In the data rows, 128 means zero.
Here are some numbered points:
[138, 108, 128, 123, 179, 152, 118, 107, 88, 129, 122, 125, 119, 133, 105, 136] 0
[103, 105, 99, 81, 134, 133, 141, 150, 111, 143, 114, 125, 127, 133, 129, 134] 1
[150, 101, 95, 99, 156, 123, 136, 144, 111, 143, 96, 132, 148, 89, 76, 140] 2
[169, 98, 146, 122, 136, 161, 92, 163, 124, 112, 89, 135, 140, 119, 157, 178] 3
[106, 106, 145, 118, 112, 149, 141, 165, 120, 169, 87, 99, 134, 147, 151, 103] 4
[113, 135, 107, 115, 122, 136, 141, 157, 132, 152, 63, 116, 122, 139, 130, 132] 5
[151, 136, 187, 123, 105, 185, 50, 126, 113, 173, 96, 167, 86, 183, 124, 121] 6
[109, 96, 129, 118, 122, 146, 161, 123, 138, 111, 130, 198, 121, 134, 124, 135] 7
[146, 92, 164, 141, 87, 129, 140, 73, 127, 127, 108, 199, 99, 106, 162, 127] 8
[139, 171, 167, 159, 151, 147, 121, 106, 82, 127, 104, 159, 122, 133, 129, 113] 9
[84, 158, 107, 132, 125, 130, 146, 153, 113, 142, 111, 140, 121, 132, 136, 120] 10
[150, 128, 116, 121, 147, 112, 131, 141, 110, 139, 107, 160, 138, 89, 91, 127] 11
[166, 124, 162, 173, 127, 153, 89, 167, 133, 113, 101, 137, 137, 117, 165, 161] 12
[106, 131, 155, 134, 111, 142, 141, 165, 126, 167, 104, 94, 137, 141, 151, 92] 13
[110, 167, 109, 138, 120, 132, 139, 160, 141, 151, 86, 112, 124, 138, 129, 128] 14
[116, 116, 116, 124, 131, 119, 132, 116, 151, 114, 134, 110, 156, 122, 124, 137] 15
[131, 113, 102, 155, 111, 85, 119, 129, 182, 103, 131, 106, 89, 161, 121, 134] 16
[148, 95, 103, 131, 108, 99, 120, 107, 118, 119, 149, 127, 169, 99, 132, 126] 17
[138, 156, 133, 150, 159, 92, 119, 104, 93, 99, 137, 116, 138, 140, 105, 112] 18
[76, 155, 101, 115, 132, 127, 138, 147, 123, 132, 134, 121, 138, 129, 137, 121] 19
[148, 122, 105, 113, 153, 104, 123, 142, 110, 132, 112, 130, 143, 86, 91, 136] 20
[150, 160, 89, 109, 171, 139, 213, 145, 92, 131, 135, 142, 138, 87, 131, 140] 21
[106, 126, 108, 105, 119, 144, 168, 123, 121, 159, 131, 116, 129, 134, 108, 80] 22
[150, 95, 142, 125, 87, 160, 147, 63, 127, 147, 170, 157, 101, 84, 136, 117] 23
New points follow, each followed by the number of its nearest point above.
[145, 92, 147, 139, 87, 72, 125, 55, 144, 108, 166, 151, 98, 112, 172, 130] 8
[138, 165, 160, 156, 187, 156, 130, 118, 116, 85, 129, 110, 111, 163, 103, 112] 18
[148, 86, 133, 134, 86, 111, 130, 56, 137, 107, 193, 143, 104, 109, 167, 141] 23
[147, 87, 142, 111, 83, 129, 136, 89, 141, 128, 184, 148, 104, 114, 163, 134] 23
[147, 107, 141, 139, 118, 103, 80, 169, 149, 126, 128, 193, 216, 113, 84, 158] 11
[95, 172, 100, 117, 139, 129, 134, 159, 126, 149, 74, 131, 134, 132, 122, 122] 14
[140, 111, 178, 121, 92, 110, 44, 124, 165, 162, 138, 147, 105, 116, 134, 111] 6
[143, 175, 169, 151, 160, 153, 116, 133, 113, 96, 117, 88, 119, 179, 110, 132] 18
[132, 96, 89, 136, 114, 129, 117, 113, 180, 102, 169, 118, 90, 149, 125, 146] 16
[95, 171, 103, 107, 132, 132, 145, 151, 117, 157, 106, 128, 126, 139, 122, 125] 10
[144, 180, 89, 89, 143, 130, 138, 106, 104, 136, 164, 112, 105, 110, 130, 88] 22
[116, 111, 119, 134, 119, 142, 154, 115, 146, 112, 135, 101, 115, 129, 126, 138] 15
[146, 122, 124, 124, 140, 113, 129, 143, 107, 126, 113, 127, 137, 88, 87, 128] 20
[103, 134, 98, 127, 116, 132, 146, 163, 111, 165, 104, 132, 140, 137, 84, 76] 22
[87, 142, 100, 115, 129, 134, 140, 143, 119, 139, 164, 120, 134, 135, 137, 127] 19
[110, 119, 129, 98, 116, 153, 134, 125, 121, 169, 139, 88, 142, 148, 141, 76] 22
[140, 154, 144, 152, 156, 143, 120, 79, 98, 114, 164, 124, 135, 143, 126, 128] 18
[111, 116, 121, 130, 120, 102, 114, 101, 169, 110, 138, 154, 137, 123, 129, 140] 15
